Each named turn below is shown by a few rows before and after it. Which turns, in which order, take the first row of each later pair to the second? The first pair is answered.
H (before => after):
[  0  -5  -4  -9  33  21   8  -4  27   9 -30  11   8   5  22] => [-2 24 21 15 18  2 -7 -9  6 22 -9 41  2 -1  8]
[-21   0  -8   9   3  -7  15   6  -9  15 -12  -9  16  -6  17] => [-22   6  -2  13   0 -10  10   4 -15  18  -9  -1  14  -6  12]
[ -1   8   5  -6   0  -3   1  -6   2   4  -1   5  -8 -12  -7] => [ -2   2   0 -11   4   3   5  -3   6   1  -5  -4  -8 -11  -4]
S (before => after):
[ 20   7   5  -3 -30 -21 -14  20   4  -1   0  15   8  14   9] => [  4   5   4   6 -18 -25  -9  21 -27   0  -3  12  14  19   7]
[ -7  19   4  10  34  30  -8  -4 -16  23   1   2 -19 -33 -10] => [  7  21   7   4  26  36 -15  -5  11  21   5   4 -24 -35  -7]
[ -6   2  -6 -12  -7  -2  -5  12  -3   5  26 -21 -14  -6  -5] => [ -8   1  -4 -11  -5  -4  -2  11 -10   4  24 -22 -14  -5  -4]
[ 11  13   7  -4 -19   5  -7   3  42  -3   5   7 -21 -12   2] => [ 10  15  14  -2 -36 -13 -11  11  17  -3  16  13 -15   2  -8]
R (before => after):
[-13 -28 -17 -25  23  -3  11  21 -30  -6  -9 -43   8  14  -8] => [-21 -24 -15  -9  36   9  20  -2  -2 -15 -38 -24  26   6  11]
[  0 -25 -17 -29  -5  -2  16  12  -2   3  15 -31   9  16  16] => [-28  -9 -11   1  26   2  22  -9 -26  14  -4 -18  19   3  15]
[ -9  10  13  19  10  14  -2 -18  10   4 -13  10   3  -8   4] => [ 15  -6   6 -10 -20   8 -12   7  18  -2  12 -11 -13   6  -2]
Pairs:
Between the rows of a pair lie 2 to 3 turns.
[  5 -18 -39  -2  22  -3   7  16 -10  -1  -8 -27   1  17 -13] => [ -2 -12 -36   8  38   3   9   7  -5   5 -17 -22   1   4 -11] | S R
[-23 -33 -31 -27  26  12  12  -4 -19 -13 -12 -44  -2  -2   1] => [ -4 -29 -27 -32  17  25   9 -12  34 -21 -20 -33  -4 -10  12] | R S
[ 12  10   1  -2  19  18  -5  10   2  12  16 -25 -36  -9  -4] => [  1  17   4  11  32  19  -2  -1  -1  12   6 -17 -30 -15   2] | R R R
[  4  -9 -25  -9  -7  -4  -2   6   3 -11  12 -29  19   2  20] => [  2  -4 -27 -10   5   2  -1   1  10  -5   8 -33  11  -8  19] | R S R
[-14   7 -14  12   7 -31   1 -23 -35  14   7 -12  10   5 -10] => [ -6  -2 -24 -10   9 -24  -1 -11 -27  18  15 -35  -7   2 -11] | S R R
[ -5 -17  -9  12 -20 -25  12  35 -14  -2   4   0   1  15   3] => [  4 -26 -13   2 -20 -15  13  35   9  -6   0  -7   1  14  10] | R S R
[  6  18  -6  -1  17  11   7  -9  16  11   7  -5 -21 -20  -7] => [ 18  15  -2  -6  -6   1  -1  -1  21   6  20  -2 -22  -7 -12] | R S
[  5  24  15  13  -1  -9 -11  -2  -7  15  14  17 -13  -8  -8] => [  5  25  17  18   2  -5  -7 -10  10   8   2  25  -4  -9   0] | R R R
[-17  18  -4  -8   6  -6  -9   5  -4  -1   7 -29 -15 -27   7] => [ -7  11  -7 -16  -3  -4  -8   8   8  -6   7 -32 -16 -22   7] | R R
[ -9   8   6   1   8   6   6 -10  17  -2 -10  12  10  -2   4] => [  7   3   1 -16 -10   4   3   4  27  -5   3   3   4   6   5] | R R R
[  1  15  10  19  -1   8  -4 -25  27   6 -12   5   5  -9  20] => [ -8  23  11  23  11   8 -10 -26   7  18  -5   2  -5 -17   9] | R R S
[-20  11   8  14  14  -4   3 -13 -20  -2  -6  20  24   0   1] => [ 17 -13  -5 -26 -21   0  -2  13  22 -12  12  -5   2   7   3] | S R
[ 16 -27  -9 -19 -24 -18  -6  27 -23 -10  -2 -17   2  15  -5] => [ 21 -29  -8 -18 -26  -7   0  14  14 -21 -20  -6  17  12  10] | R R
[ 23   7   4 -14 -28   3  19  18  10 -17   6  -2  10   8  10] => [ -8  18  12   9  -2  -4  23   6 -31 -10   0   9  20   7   4] | S R
[-13  -1  -7   5  21  12   6  -4   9   8 -14  -5  -1 -12   5] => [  9  -8  -9 -12 -12   2  -3  15  13   4   8 -12  -9   0  -2] | R S
[-23   5  15  21  33  -2   5  -4   4   2   5  27  -5 -10 -10] => [-19   3  18  22  16 -15   3   5 -12  -2  16  29   0   2 -13] | R S R
[ -3  -9 -26 -11 -12  17 -10 -26   0 -31  -5  -8   8  -9  19] => [ -4  -4 -22  -5  -7  19 -12 -29   2 -28  -6   0   5 -16  19] | R R S
[-16   3 -10  -2   7 -17 -10  19 -37  10  32  -6  -1   5 -17] => [-30  11  -3  25  32  -4   3  -7 -18   3  -1  19  19  -7  -2] | R R R
[ 11 -10  -4   5 -24 -10   7  14   4 -10   0  12   8  18   3] => [ -1  -7  -2  16 -11  -6  12   3  -2  -9 -14  20  19  17   6] | R R S
[ 13   3   2   8  15  -6 -10   9 -18   2  15  -7  -6  13  -1] => [14  0  0 12 25  6 -2 -2 14 -7 -3  0  6  7 14] | S R
[ 19  -3   0 -16 -18  -9 -16  20   0   1  27 -17 -16   8 -15] => [ 25 -13  -3 -17 -22  -6  -7  17  21 -11  12 -13   1  16  -4] | S R R
[ 14  -6  19   3 -33 -26 -15   1  -4   3  -5   7   7  15   5] => [-15   2  19  18   4 -20  -9 -15 -29  12 -21   7  12   3   7] | R S
[  8   1   1  -9   6  19  -3   1  20   3   0 -22 -13  -9  -3] => [  3   2   3  -2  15  22  -2  -7  22   4  -6 -16  -9 -14   0] | R R
[-14  18  17  14   0  -6   5  -3 -28  -4  -2  10  13   2   9] => [ 12  -3   5 -16 -18   5   6  10  17 -18  -2 -10   4   8  19] | S R
[-18  15   1  21   6 -15  -2 -18 -28  -6   8  23  33  16 -17] => [  3  -6  -5   5 -20 -18   2  -6  -3 -22   7  17  41  31 -10] | R S
[ -3  -6  -7 -24  14   1  -5   8 -38  14  13 -29 -13  -6 -11] => [ 17 -19  -9 -39 -10  -1  -7  14  -9   0  14 -30 -10   6  -5] | R R S
[  7  -6   8 -11 -26 -17  -9  16 -25  -2  21  -7   0   8  -7] => [-14   8  10  17  11   5   6 -19  -2  -4 -19  16  21 -13  13] | R S
[  2 -23  -5 -16 -10  -9  -1  10 -25 -12   7 -11  -6  17   5] => [-13 -20  -8  -1  16   5  12 -10 -13 -13 -18   1  10   6  21] | S R
[ 14  34  21  12  -4  -3 -14  -8  24  12  -2  20 -10 -26 -11] => [ 10  36  22  14  -2  -5 -17  -6  10  17   1  19 -15 -28 -16] | R R
[  1  13   3   2  -6 -17  -2  -9 -31   5  -3   5  -9   1 -10] => [  3   4   0 -11 -11 -18   0  -1 -33   2  -2  -5  -9   6 -10] | R R S
[  6 -16 -10 -10  -4   1   5   1  25 -19 -11 -10  13   3  13] => [  7 -16 -12 -21  -8  -8  -2  15  -5  -8   8 -23  -5   7  -3] | R R R
[  6   9  13   9 -14  -5  -6  -3  19  -3  -2  21   6  -5   6] => [  6   9  13   6 -21 -15 -11   5  -3  -1   7  16   3   4  -2] | S R
[ -1   3   7  -8  -8  -4   7  11  -9 -11  -1 -19 -12 -11 -22] => [-12   8  12   4   6  -2  10  -2 -13 -12 -13 -11  -6 -19 -19] | R R R
[ -5   9  -8   0   6   5  -9  -9 -14  19  15   2  -8   8 -15] => [  7   4  -4   3  -8   8  -6 -14  24   4   4  16   6  12  -1] | R S
[  4  24   2  35  -5  23  -3 -10 -42 -18  -5  22   4  10 -13] => [ 25   6   1  17 -34  20  -2   2 -17 -34  -2  20  13  26  -6] | R S
[  9 -22  -9 -12  -6  -7   4  23 -19  -4   6 -25  -3  14  -7] => [-12  -8  -6   8  18  -3   7   7 -41   4  -6 -16   2   4  -8] | R R R
[ 16 -19  -3 -15  -3   4  17   8  16  -5   1  -6 -20   5   9] => [  8 -11  -3  -1  10  10  23  -5  22  -6 -13   6  -9  -2  16] | R R
[ -3  30 -12  18  26   0 -15 -14  -4   8  -4 -13 -24 -24   6] => [ 19  24 -12   2   5  -1 -21  -6  27   2   5 -15 -31 -20   7] | S R
[ 18   8  16  21  -9  -7 -11 -18  35  -3 -21  32   3  -8 -12] => [  4   4  13  18 -12 -30 -15  -1 -35   6   3  16   0  10 -34] | S R S
[ 22 -17   1  -1   4  -1   7  -7  24  -2  -7  20  -7  13   1] => [  7  -9   4  14  19  -1  11 -14  11   2 -12  26  -3   4   3] | R R
[ 13  -6   5 -22  -4  13   2  -4  25   7  -4   0 -13  -7  -5] => [  2  -1   7  -8   8  16   7 -14  23   7 -13  12  -6 -13  -1] | R R
[-15   7   7  18  14  -8   7  -3 -19   3  -4   8   3  -1  -4] => [ -7   3   2   3   2 -12   1  13 -26   5  11  -4  -8   5 -13] | R R
[ 20  -9  -3 -10 -27  -6   1   2   7 -17   0  -2   8  11   6] => [-12  -2  -4  10  14   1   8 -14 -22  -9 -16   2  15   0   5] | S R S
[ 31 -24 -18 -35 -24  -7  13  16  43 -36  -8 -16  10  24  19] => [ 12 -13  -6  -1 -11 -10  24  -6  37 -44 -31  17  43  24  29] | S R R
[-11 -10 -14 -13  26  13  15  -6   7 -12 -12 -21   8  -2  10] => [ -7  -2  -9 -15  19   4   3   7 -20   0  13 -31 -12  -1  -8] | S R
[-11  19  16  11  -3   3  11 -20  27  -2   4  27  25   3  11] => [ 11   6  11 -13 -28  -4   3  -2  35  -7  24  12  15  15   7] | R R R
[ 16 -10   3 -27 -10 -14   7   4  -9   4   0   0   9  31 -16] => [ 21 -11   3 -24  -9  -9  11  -3  13  -2 -10   9  17  29  -4] | R R
[ -1 -17   1 -11 -41 -18 -10   5   5 -11  13  -7  -5  14 -24] => [-25  -4   5  10 -17 -22  -9  -4 -32   3  11  -2  -7   7 -32] | R R R
[  4 -12  -1   0 -21 -17  19   8   0 -16 -25  13  25  16   9] => [ -9  -4   1  13  -9 -16  22   0 -12 -10 -27  18  28  12   8] | R R
[  5  -8  -3  -7 -12  -1   9  -1  15 -12 -11   2  19  18   8] => [ -4  -9  -9  -8   9   9  12  -4  13  -9 -20  -7  17   9   8] | R S R
[ -6   6  -1   1  11   3 -10   0 -17  15  11  -9 -15  -3 -10] => [  4  -1  -5 -12   4   9 -10   5   3  13  11 -15 -20  -3  -6] | S R R
[  2 -14 -11 -12  -3 -19   6  11 -32  -2  -3  -9  23  36  -9] => [ -1 -17 -18 -13  17   3  16  -2   0  -9 -28 -10  31  28   6] | S R
[  4  12  12  10  -8 -10 -10  -3  -5  -7 -12  41  22   7   6] => [ 16   5  10  -1 -22 -10 -14   5   8 -14  -2  33  18  13   7] | R R R
[ -5   7   5  -5   4 -15  -8  13 -48  14  21  -5 -11  -1 -14] => [ 18  -1   5 -17 -25 -20 -12  22 -19   4  30  -3 -12  11 -10] | R S R
[ -9 -12  -3  -3   9   0  10  -1   8 -12 -22   2  26   8  16] => [ -8 -17 -11 -18   4  -6   3  17 -18  -3  -1 -21   8  13   2] | R S
